[[ 1.41 -0.54  0.01  1.44  1.33  2.43  1.05 -1.00]
 [ 1.62  1.10 -4.85 -0.30  0.38  3.80  1.70 -0.01]
 [ 2.65 -1.26 -0.59  2.57  2.40  3.92  2.38 -1.75]
 [-0.66 -3.66  8.79  3.05  1.56 -4.32 -0.77 -1.64]
 [ 2.37  0.94 -6.45 -0.01  0.88  4.73  2.76 -0.36]
 [ 2.96  0.88 -6.80  0.45  1.35  5.88  3.21 -0.71]
 [ 2.48 -0.05 -4.29  1.06  1.60  4.17  2.77 -1.09]
 [ 2.42  1.90 -7.44 -0.54  0.54  6.05  2.41 -0.03]]
->
[[ 2.42  1.90 -7.44 -0.54  0.54  6.05  2.41 -0.03]
 [ 1.62  1.10 -4.85 -0.30  0.38  3.80  1.70 -0.01]
 [ 2.37  0.94 -6.45 -0.01  0.88  4.73  2.76 -0.36]
 [ 2.96  0.88 -6.80  0.45  1.35  5.88  3.21 -0.71]
 [ 2.48 -0.05 -4.29  1.06  1.60  4.17  2.77 -1.09]
 [ 1.41 -0.54  0.01  1.44  1.33  2.43  1.05 -1.00]
 [ 2.65 -1.26 -0.59  2.57  2.40  3.92  2.38 -1.75]
 [-0.66 -3.66  8.79  3.05  1.56 -4.32 -0.77 -1.64]]

[[-2.06 -4.11]
 [-3.17 -0.61]
 [ 1.41 -0.67]
 [-8.59  0.44]
 [ 2.21  5.50]
 [-1.70 -3.57]]
->
[[ 2.21  5.50]
 [-8.59  0.44]
 [-3.17 -0.61]
 [ 1.41 -0.67]
 [-1.70 -3.57]
 [-2.06 -4.11]]

[[-6.62 -3.60 -1.66  3.22 -1.65 -0.47  5.10 -2.79  7.67  5.43  3.47 -2.93]
 [-2.48 -2.27 -1.19 -3.82  2.87 -2.63 -4.07 -0.81 -4.69  0.19 -3.40 -0.55]
 [-5.67 -7.22 -2.00 -7.22  5.54 -6.17 -4.08 -2.42 -2.02  4.36 -1.08 -2.29]
 [-1.01 -1.09 -0.95 -0.69 -0.57 -0.93 -0.70 -1.01 -0.37  0.06 -0.64 -1.01]]
->
[[-1.01 -1.09 -0.95 -0.69 -0.57 -0.93 -0.70 -1.01 -0.37  0.06 -0.64 -1.01]
 [-2.48 -2.27 -1.19 -3.82  2.87 -2.63 -4.07 -0.81 -4.69  0.19 -3.40 -0.55]
 [-6.62 -3.60 -1.66  3.22 -1.65 -0.47  5.10 -2.79  7.67  5.43  3.47 -2.93]
 [-5.67 -7.22 -2.00 -7.22  5.54 -6.17 -4.08 -2.42 -2.02  4.36 -1.08 -2.29]]

[[-4.21 -5.98]
 [-5.57 -0.50]
 [-0.62 -1.13]
 [-1.03  0.88]
 [ 0.87 -3.09]
 [-3.67 -3.13]
 [-5.47  5.29]
 [ 4.72 -1.19]
 [-6.84 -4.50]]
->
[[-5.47  5.29]
 [-1.03  0.88]
 [-5.57 -0.50]
 [-0.62 -1.13]
 [ 4.72 -1.19]
 [ 0.87 -3.09]
 [-3.67 -3.13]
 [-6.84 -4.50]
 [-4.21 -5.98]]

[[-3.63 -7.15 -3.71  0.51]
 [ 2.46  1.32 -3.58  4.41]
 [-0.51  0.95  2.29 -3.34]
 [-0.18 -6.44 -0.22 -2.07]
 [ 0.99  5.73  0.50  8.08]
 [ 4.04  1.56 -3.99  3.05]]
->
[[ 0.99  5.73  0.50  8.08]
 [ 4.04  1.56 -3.99  3.05]
 [ 2.46  1.32 -3.58  4.41]
 [-0.51  0.95  2.29 -3.34]
 [-0.18 -6.44 -0.22 -2.07]
 [-3.63 -7.15 -3.71  0.51]]

[[-2.47 -0.62 -0.86 -5.85  3.10 -2.60 -2.18]
 [-0.75  5.83 -2.88 -0.55 -0.37  0.50  2.42]
 [ 0.57 -4.88  0.81 -5.79  1.91  1.50 -0.13]
 [-6.25 -2.28 -3.44 -3.27 -1.36  0.14  0.32]
 [-6.41  2.25  0.78 -0.84  2.11  0.71  2.27]]
->
[[-0.75  5.83 -2.88 -0.55 -0.37  0.50  2.42]
 [-6.41  2.25  0.78 -0.84  2.11  0.71  2.27]
 [-2.47 -0.62 -0.86 -5.85  3.10 -2.60 -2.18]
 [-6.25 -2.28 -3.44 -3.27 -1.36  0.14  0.32]
 [ 0.57 -4.88  0.81 -5.79  1.91  1.50 -0.13]]

[[ 1.94 -8.14 -0.64  2.53 -2.20  3.66 -1.53  2.09 -4.85  4.27 -1.94  1.17
  -4.15  4.52  4.61  2.17]
 [-0.11 -5.38  1.56 -5.45  4.54 -1.26  2.81  1.40  0.54 -0.40 -0.42 -1.50
   5.43 -2.46 -2.83  0.78]
 [ 1.57 -8.35  0.60  1.25 -3.36  1.55 -0.52  2.24 -4.61  4.99 -1.79  2.72
  -5.77  5.10  5.04  1.22]]
->
[[-0.11 -5.38  1.56 -5.45  4.54 -1.26  2.81  1.40  0.54 -0.40 -0.42 -1.50
   5.43 -2.46 -2.83  0.78]
 [ 1.94 -8.14 -0.64  2.53 -2.20  3.66 -1.53  2.09 -4.85  4.27 -1.94  1.17
  -4.15  4.52  4.61  2.17]
 [ 1.57 -8.35  0.60  1.25 -3.36  1.55 -0.52  2.24 -4.61  4.99 -1.79  2.72
  -5.77  5.10  5.04  1.22]]

[[-0.06 -4.14 -8.74 -2.78]
 [-0.09  5.15 -0.97  3.63]
 [ 0.01 -0.43  4.61  5.81]
 [-0.12  0.74 -5.47 -6.25]]
->
[[-0.09  5.15 -0.97  3.63]
 [-0.12  0.74 -5.47 -6.25]
 [ 0.01 -0.43  4.61  5.81]
 [-0.06 -4.14 -8.74 -2.78]]

[[ 0.02  0.56 -1.10 -3.10 -2.30 -2.73 -1.10  1.51 -1.69  0.85  1.92]
 [ 5.74  7.22 -0.68  0.94  1.15 -1.13 -0.68  1.16 -0.02  0.22  4.60]
 [ 3.84  4.92 -1.65 -0.98  1.12  0.41 -1.65 -2.99 -3.35 -2.08  6.54]
 [ 1.87  4.74 -1.66  1.13  2.63  0.01 -1.66  0.32 -0.14  1.94 -1.68]]
->
[[ 5.74  7.22 -0.68  0.94  1.15 -1.13 -0.68  1.16 -0.02  0.22  4.60]
 [ 3.84  4.92 -1.65 -0.98  1.12  0.41 -1.65 -2.99 -3.35 -2.08  6.54]
 [ 1.87  4.74 -1.66  1.13  2.63  0.01 -1.66  0.32 -0.14  1.94 -1.68]
 [ 0.02  0.56 -1.10 -3.10 -2.30 -2.73 -1.10  1.51 -1.69  0.85  1.92]]
